In the rows, zero is written as 128.
runs of hidden systems
trace 1, mumuv (11 x 18)
[[159 153  74 158 150 157 124 114 120 157 131 148 175 169 107 174 136  89]
 [110 173  98 160 126 176 171 111 178 100 113 155 117 110  84 104 119 115]
 [ 72 153 117 156 132  94 144 136 141  65 162 118 108 173 128 123 170 138]
 [ 59 113  80 144 140  71 157 130 108 141 106 104 127 101 144 151 110 138]
 [ 95  73 165 106 115 118 156 118 131 146 152  94  88 120 106 141  78  73]
 [188  88  91 127 105  95  99 113 135 132 185 117 142 148 126 157 110  81]
 [157 159 105 150  79 137 120  53 130 139 112 138 165 100 119 100 102  95]
 [113 184 166 153  58 155 147 134 155 109 162 112 161 162 121 120 133 138]
 [109 122 112 170 127  96 155 169 129  77 131 140 195 122 156 114 112 172]
 [ 90 105 168 140 114 103 139 164 114 103  79 102 110  86 160  86 114  94]
 [142  65 142  91  77 104  94 161 121 130 149  84 103 104 135 145 146 144]]
trace 2, Pidir (11 x 18)
[[131 151 136 154 186 129 117 130 126 158  59 152 121 118 182 125 154  99]
 [116 142 121  79 131 182 163 137 165 131 148 126  63 103 127 113 145 175]
 [135 127 122 110 193  92  99 119  77 119 153 140 126 189 101 139 130 170]
 [119 134 115 141 174 163 149 143 110 196  77 122 114 126 145 147 119  71]
 [142 127 118  93 130 183 151 118 176 105 175 140  77 133  73 132 129 122]
 [133 159  91 155 171  72  92  91 109 113 134 146 133 180 110 151 151 122]
 [ 70 156 118 155 131 159 181 109 147 188  97 115 114 112 142 143 118 105]
 [113 123 137 107 127 134 170 139 160  89 213 126 109 166  93 134  98 142]
 [130 116  75 172 164  58 112 115  93 123 125 124 144 156 132 125 104  80]
 [ 89 120 123 132  74 165 164  93 138 162 114  92 101  90 122 122 121  74]
 [140 127 128 120  80 111 123 124 148  91 200 119 151 164  76 165 121 146]]
trace 3, redi (11 x 18)
[[169  79 174 114 105 194 136 126 170 169 161 133 132 127 148 142 130 122]
 [194 198 131 113 134 110 105 131 136  85 143 167 168 136 150 111 116 148]
 [109 160 132 171 102 139 114 138 111 149  62 105 117 111 146  59 146 154]
 [ 90  97 145  88 133 181 162 162 106 105 150 126 133 130 134 140 169 182]
 [139 124 144 113 189  73  99 169  95 107  96 151 137 132  95 153  94 139]
 [143  74 135 144 153 136 104 118 147 164  88 126  73 107 156 115 158  80]
 [161 151 110  54 121 146 118  94 152 132 178 137  99 121 141 165 167 154]
 [137 191 146 152 145 104 102  96 107 182 104 136 141 167 108 123 100 165]
 [106 133 126 155 158 206 186 145 135 156 122 131 124 147 162  96 132 107]
 [133 148  79  95 160 133 144 156 119  53 156 146 108 130  84 106 122 156]
 [ 92 106 107 175 146  80  87 109  86 124  81 113 113 151  92 128 162 119]]
trace 4, megur (11 x 18)
[[131 139  83  79 165 156 137 161  99 139 139 125 111 129 173 141 180 177]
 [109 122 154  94 184 134 130 116  80 141  93 138 102 125  65 120  88 145]
 [142 105 144 140 169 165 110 143 137 154 136 125  83 182 133 143 184  85]
 [146 145  50  92 171 144 136  96 146 120 123 169 107  95  99 157 138 143]
 [ 91 181 168 141 146 108 121  78 129 139 133 123  83 182  92 123 128 124]
 [106 127  66 145 158 157 171 144 134 164 170 118 129 175 154 162 149 137]
 [ 96 129 100 111 160 121 172 101 110  92 139 138 112 119  76 109  67  94]
 [121 122 109 167 108 105 102 140 120 128 151  82  93 186 105 130 154  70]
 [109 102  49 126 105 143 151  84 133 129 141 135 162  97 104 181 140 122]
 [102 161 182 141 101  95 142 106 158 104 150 126 137 147  86 154  82  78]
 [144 110  79 197 105 111 139 148 171 144 163 114 155 156 163 129 124 125]]
trace 5, Mame (11 x 18)
[[ 85 117 154  73 106 112 146 137  99 155 166  90 114 138 118 163 112 182]
 [150  74 156 145 174 113 128 145 108 163 135 140 168 163 125 155  69  94]
 [193 129 109 126 131 178 119 128 155 127 109 144 101 101 130  96 128  58]
 [150 162  93 115  86 140  95 100 124  84 149 128 121 136  92 102 177 177]
 [ 71 168 138 159 124 114 141 113  99 141 103 131 189 151 128 164 145 169]
 [ 88 123 160 142 153 140 188 193 175 135 113 131 115 108 143 145  90 115]
 [149  73 119 117 167  91 118 132 142  83 158 135  72 127 147  83 123 119]
 [141 123  88  98 111 106  83  70  67 164 110 101 112 114 139 128 159 115]
 [128 132 152 106  80 178 137 124 126 179 140 111 153 133  75 183 111 141]
 [162 134 158 164 159 134 139 149 167  94 155 175 181 172 114 141  98 109]
 [142 179  85 165 145 123 128 129 149 103  88 146 109 104 170  65 143 108]]
trace 6, Mame (11 x 18)
[[ 81  76 175 112 101 105 141  53 123 131 135 124 136  98 132 132 111 137]
 [161 138 157 108 105  89 114 176 134 153 154  97 136 141 160 178 100  74]
 [194  88 106 148 106 144 119 104 151 142 136 144 153  99 126  76  73 141]
 [148 180 170 104  85 153 109 114  94  87 128 125 151 135 151  92 162 103]
 [128 140  93 158  95 125 119 197 119 128 103 113 175 116 120 136 133 197]
 [ 85  83 202 143 147 144 150 119 138  96  95 159 147 103 141 112 134 142]
 [150 130 134 105 144  84  97 196 145 117 117 114  82 114 175 151 159 121]
 [151  73 121 115 132 121  99  72 125 175 120 135 110  96 128 106 119 195]
 [149 166 197  74 129 155 114 119  98 163 142 126 137 162 146 164 141 109]
 [190 142  92 151 154 155 123 186 142 158 124 148 153 147 103 127  92 168]
 [123 141 156 141 167 184 138  91 118  91 104 169 127 139 128  65 158 128]]
trace 7, Rogun (11 x 18)
[[ 87 100 102 151 144 121 120 120 138 168  87 114  93 119  98 190 159  92]
 [116 107 130  94 141 136 164  86 188 130 183 147  96 122 102 184 110 111]
 [155 163 107 149 157  67 120  92 141 138 170 137 125 177 134 129  82 103]
 [114 151  74 163 106 157 167  94 113 171 144 100 136 144 152  88 109 103]
 [101 149 109 107 101 154 168 142  84  73 169 114 167 148  89 121 112 124]
 [110 100 108 191 129  91 113 157 102  84  95 129 177 141  87 142 124 100]
 [ 94  87 117 150  83 129 144 111 172  97 108 123 118  67 133 142 155  78]
 [125 128 142 102  79  59 113 108 167  97 172 117 114 107 115 155 112 153]
 [135 106 147 159 106  73 115  97 124 188 135 110 161 134 172 129  82 137]
 [156 130 143 103  82 167 166 144 126 147 155 106 149 104 171  91  76 104]
 [179 128 129 134  99 131 100 161  93  77 142 127 165 144 105  68 109 159]]
trace 8, mumuv (11 x 18)
[[ 61 109 153  90 137  76 138 120  97 111 149 109 122 139 129 185 142 143]
 [136  83 127 142 154  88 129 138 139 192 115 120 127 119 120 170  61 101]
 [180  95 127 111 114 163 136  84 160 139 174 130 100 124 144  97 107  68]
 [177 194  87 118  89 116  94  99 102 102 156 125 157 154 117 115 140 128]
 [ 89 159 131 185 100 158 148 111 111 143  92 130 187 138 103 111 123 165]
 [ 84 125 165 140 128 151 183 194 161  80 141 132 149 129 144 147 133 119]
 [132  89 102 142 146  53 106 171 137  74 109 128 103  94 137 108 119 130]
 [111  85 149 108  95 106  98  78 103 166 106  91  85  94 153 117 153 111]
 [160 129 155  69  93 131 118 117 126 173 169 118 149 128 118 194 106 145]
 [190 126 149 164 156 137 117 108 145 141 131 175 182 153 120 108  73 126]
 [158 183 117 151 111 178 137 149 145 115 122 130 127 135 177  67 157 106]]
trace 9, redi (11 x 18)
[[ 96 159  97 143 170 151 185 151 176 146 133 149 130 136 122 190 115 116]
 [110 123 112 148 168  98 154  84 162  90 151 153  89 135  98  83  85 126]
 [ 89 133  77 145 117  89 135 110 104 127 163  82 103 164 156 124 153  90]
 [110 103  71 109  98 141 157 102 107 162 146 107 149 109  76 166  84 128]
 [136 114 169 162 118 135 132 108 138 111 158 135 159 177  76 143  91  59]
 [151 142  70 181  98 115 140 146 185 101 137 135 155 110 153 134 126  86]
 [ 91 131 130 131  59 111 143  70 144  82 134 120 134  83 112  92 123 151]
 [ 83 120 170 147  83  87 139 164 108 130 155  85 165 162 145 157 117 142]
 [145  64 124 130 127 121 156 156 124 132 122 135 177  83 147 125  57 117]
 [172 103 172 107  86 117  95 134 127  79 144 117 116 114 132  89 124  72]
 [173 127 105 137  63 114  74 147 128 143 119 107 162 111 155 146 169 161]]
trace 10, Pidir (11 x 18)
[[172 170 116 130 174 146 144 154 104 142 151 144 164 178 180 114 109 102]
 [133 150  79 143 138 183 150 136 119 113 101 127  94 114  98  52 117 119]
 [ 84 118 127 132 130 143 112 118  96  82 135 118 107 171  79 135 201 133]
 [ 85 124 105 140 156 104 139 156 133 140  86 136 143 112  99 217 135 122]
 [116  98 179 126 153 116 155 104 200 140 142 150  87 111 119 148  86 107]
 [163 139  94 107 134  77 117 103 145 133 193 118  97 150 184 129 126 116]
 [127 160  83 128 110 135 139  75  81 186 123 105 140 125 125  94  85 140]
 [119 138 168 142  94 188 150 143 103 132 161 104 158 189  96 118 119 102]
 [142 118  72 177 133 132 133 171 137  65 120 150 175 132  93 138 131  97]
 [ 78 122 144 157 115 100 127  90 156  81  79 138 100  81 112 108 149 100]
 [ 87 115 141 114  87  81 127 138 158 135 160  93 105 120 153 178 160 170]]
trace 11, megur (11 x 18)
[[128 164 125 135 138 188 153 153 106  80 126 131 124 155  89  79 123  85]
 [110 131  71 171 136 123 107 162 115  79  95 126 122 141  82 127 184 136]
 [ 49 108 128 135 136 102 141  96 136 114  90 134 116  96 111 178 165 127]
 [102 107 157 119 137  82 145 143 187 149 165 117  93 134 132 195 109 121]
 [168  88  96 133 150  90 134  85 151 161 180 133 123 136 157 117  73 119]
 [159 172 113 101  84 139 131  86  98 144 163  98 124 136 149  87 100  80]
 [146 152 103 141  75 176 125 147  90 128 144 106 178 163  78 120 126 146]
 [ 99 124 138 178 131 156 146 138 112  75  91 156 199 132  99 130 140 104]
 [ 96 138 130 166 117 102 134 185 183  81  86 128 109  88 127 139 147 109]
 [102  76 122 133 114  61 114 108 161 112 137 124 105  92 148 132 140 184]
 [127 113 166  85 117  76 124 106 110 169 154 106 133 118 189 158 101 121]]
trace 12, Rogun (11 x 18)
[[151 151  78  88 100 111 125  77 115 136 186 119 132 138 101 133 103 170]
 [120 148 153 172 120 132 131 108  84 167 122 120 193 181 116 135  93  98]
 [126 129 102 158 108 181 182 186 158  93 138 130 162 118 135 119 115  91]
 [116 127 111 140 118  88 116 113 125  27 123 146 132 107  94  83 137 142]
 [ 82 117 133 153  84  73  97 121 112 144  95  86 122 117 152 157 174 119]
 [112  82 145  91  96 132 161 136 159 159 144 117 133  76 124 179  86 151]
 [183 102 182 123 139  86 105 120 137 116 164 142 142 149 137 104  65 104]
 [191 141  84 157  93 141 102 127 129 163 123 111 135 123 185  78 140 115]
 [125 164 142  93  74 185 138 111  98 112 127 125 155 110 106 100 142 183]
 [117 136 185 157 141 115 109 195 102 104  99 134 179 165 118 150 140 153]
 [120  86 123 150 155 141 141 163 166 121  70 151 114  65 162 117 141 123]]

runs to name
trace 13 (2 x 18)
[[ 86 126 122 182 107 102 132 172  93 103 141  84 145 186 119 123 137  99]
 [ 87  63  89 151 105 133 164 131 134 105 110 125 154  77  98 149 108  98]]
 => Pidir
trace 14 (2 x 18)
[[ 81 120  92 136 185 109 163 153 140 169 134 124 101 146 126 178 119 165]
 [111  91 111 107 194 124 165 103 126 131 147 137  78 128 120 119  86  77]]
 => mumuv
trace 15 (2 x 18)
[[149  61 144 147  97 127 112 116 172 149 105 137 133  77  86 134  88 147]
 [164 132 182 104 103 106 100  93 143 103 161 142 152 133 189 141 159 101]]
 => Pidir
trace 16 (2 x 18)
[[153 138 176  73 146 168 140 128 131  89 155 154 127 126 184 111 160 118]
 [171 173 100 126 158 109  90 179 107 150  83 131 119 124 103 115 106 177]]
 => megur
trace 17 (2 x 18)
[[137  44 136 137 168 164 121 160  97 172  89 125 127 122 128 139 134 113]
 [183 125 135  67 157 151 106 123 151  95 138 165 105 108 118 161 153  95]]
 => redi
trace 18 (2 x 18)
[[117  61 171  93 137 162 134 169 140 122 159 126 114 136 132 169 166 163]
 [179 110 123 111 197  88 101 123 125 131 105 173 134 109 127 151  90 112]]
 => megur
trace 19 (2 x 18)
[[159 115 185 140 159 119  80  92 121 113  91 176 151 136  85 129 123 119]
 [148 176 129 148 132 153 121 143 182 161  99 139 107 121 185 140 182 122]]
 => megur
trace 20 (2 x 18)
[[106 108 151 151 115 120 128 138 122 136 115 108 137 123 223 114 181 124]
 [137 116 122  62 113 124 146 171 125 127 124 121 123  60 123 142  84 174]]
 => megur
trace 21 (2 x 18)
[[167 147 168 143  75 189 104 155 121 145 129 109 136 161  97  90 135 137]
 [142 122 108 135 130 163 127 145 122  79 125 167 198 123 143 137 180 177]]
 => mumuv
trace 22 (2 x 18)
[[180 124  46 102 125 158 100 153 105 127 129 127 136 113 135 150 180 138]
 [106 142 163 130 121 146 115  80 120 122  87 156 143 114  51 133 125 174]]
 => Mame
trace 23 (2 x 18)
[[ 94  95 197 133 120 135 113  79 100 195 105 105 116 143 117 137 123 119]
 [173 134 118  99 112 162 147 177 158 139 181 130 156 140 146 190 123 108]]
 => Pidir
trace 24 (2 x 18)
[[129 130 165  62 105 178 132 124 124 157 107 109  82  84 123 149 136  87]
 [191 118 137 125 144 143  84 136 154 129 160 158 133 170  75 155 137 173]]
 => megur
trace 25 (2 x 18)
[[176 153 142 136 119 132 127  73 152 160 154 148 142 133 154  74  78 157]
 [139 180 122 136 110 155 137 139  85 118 153 109 155 172 179  68 145 131]]
 => Pidir
trace 26 (2 x 18)
[[186 101 100  95 105 122  75 120 128 149  96 122  92  70 103 118 123 136]
 [149 134 188 118 108 161  88  82 122 159 138 134 141 165 137 152 189 136]]
 => redi
trace 27 (2 x 18)
[[133 111 159  52 150 122 113 151  80 155 140 116 118 137 105 181 119 158]
 [187 106 151 147 184 136  93 134 125 182  97 153 128 152 124 137 106  99]]
 => redi
trace 28 (2 x 18)
[[ 74 132 118 154  83 130 115 115 123 161 105  89 108 132  86 143 165 183]
 [ 86  85 163 113 158 136 172 121 135 111 167 151 169 145 141 191 132 128]]
 => megur
trace 29 (2 x 18)
[[157 130 127 151 158 149 101  89 142 116 140 151  95 164 148  61 175 154]
 [106 204  97  91 139 142 129 124  88 148 105 122 127 126 154 152 179 162]]
 => Rogun
trace 30 (2 x 18)
[[123 153 124 138  70  90 113 103 145  71 114 124 142  92 121 138 142  63]
 [104 129 144 166  51  84 114 111 170 140 135 100 138 114 124 135 123 168]]
 => mumuv
trace 31 (2 x 18)
[[113 130 105 172  98  91  99 110 155 149  78 102  75  91 129  95 143 127]
 [ 87 112 156  73  91 133 152  83 128 136 187 108 118 125 151 158 147 160]]
 => mumuv
trace 32 (2 x 18)
[[190  99 115 130 129 149  93  73 182 124 151 163 108 129  88 141 145 105]
 [144 215 107 139 124 120 114  63 151 132 132 152 138 145 149 132 163 132]]
 => mumuv
trace 33 (2 x 18)
[[ 58 104 174 126 119  87 159 116 129  83 147 108 108 132 108 133 100  89]
 [141  71  88 145 112  73 128 157 144 143 171  97 129 132 149 156  97 108]]
 => redi
trace 34 (2 x 18)
[[144 169 145 146 127 135  99 121  93 178  85 136 188 145 158 159 153 141]
 [132 147 157 121 133 192 167 179 179 139 112 148 124 100 120 124 107 169]]
 => Mame
trace 35 (2 x 18)
[[118  77 191 110 125  90 104  67 126 137 131 123 103 121 132 143 122  78]
 [190 132  97 116  97 117 114 152 168 182 171 105 118 129 153 165 108 121]]
 => Rogun
trace 36 (2 x 18)
[[119  91 110 183 127 116 146 160 146 117 107 121 128 103 174  55 109 146]
 [105  90 148  68 111 122 125 123  87  84 124 110 105  83 164 107 165 121]]
 => Mame
trace 37 (2 x 18)
[[170  97 169 108 105 159 144 140 182 100 151 155 153  93 160 140 118  89]
 [178 171 140 129  85  72  80 134 149  90 129 131 132 109 148  90 127 161]]
 => redi
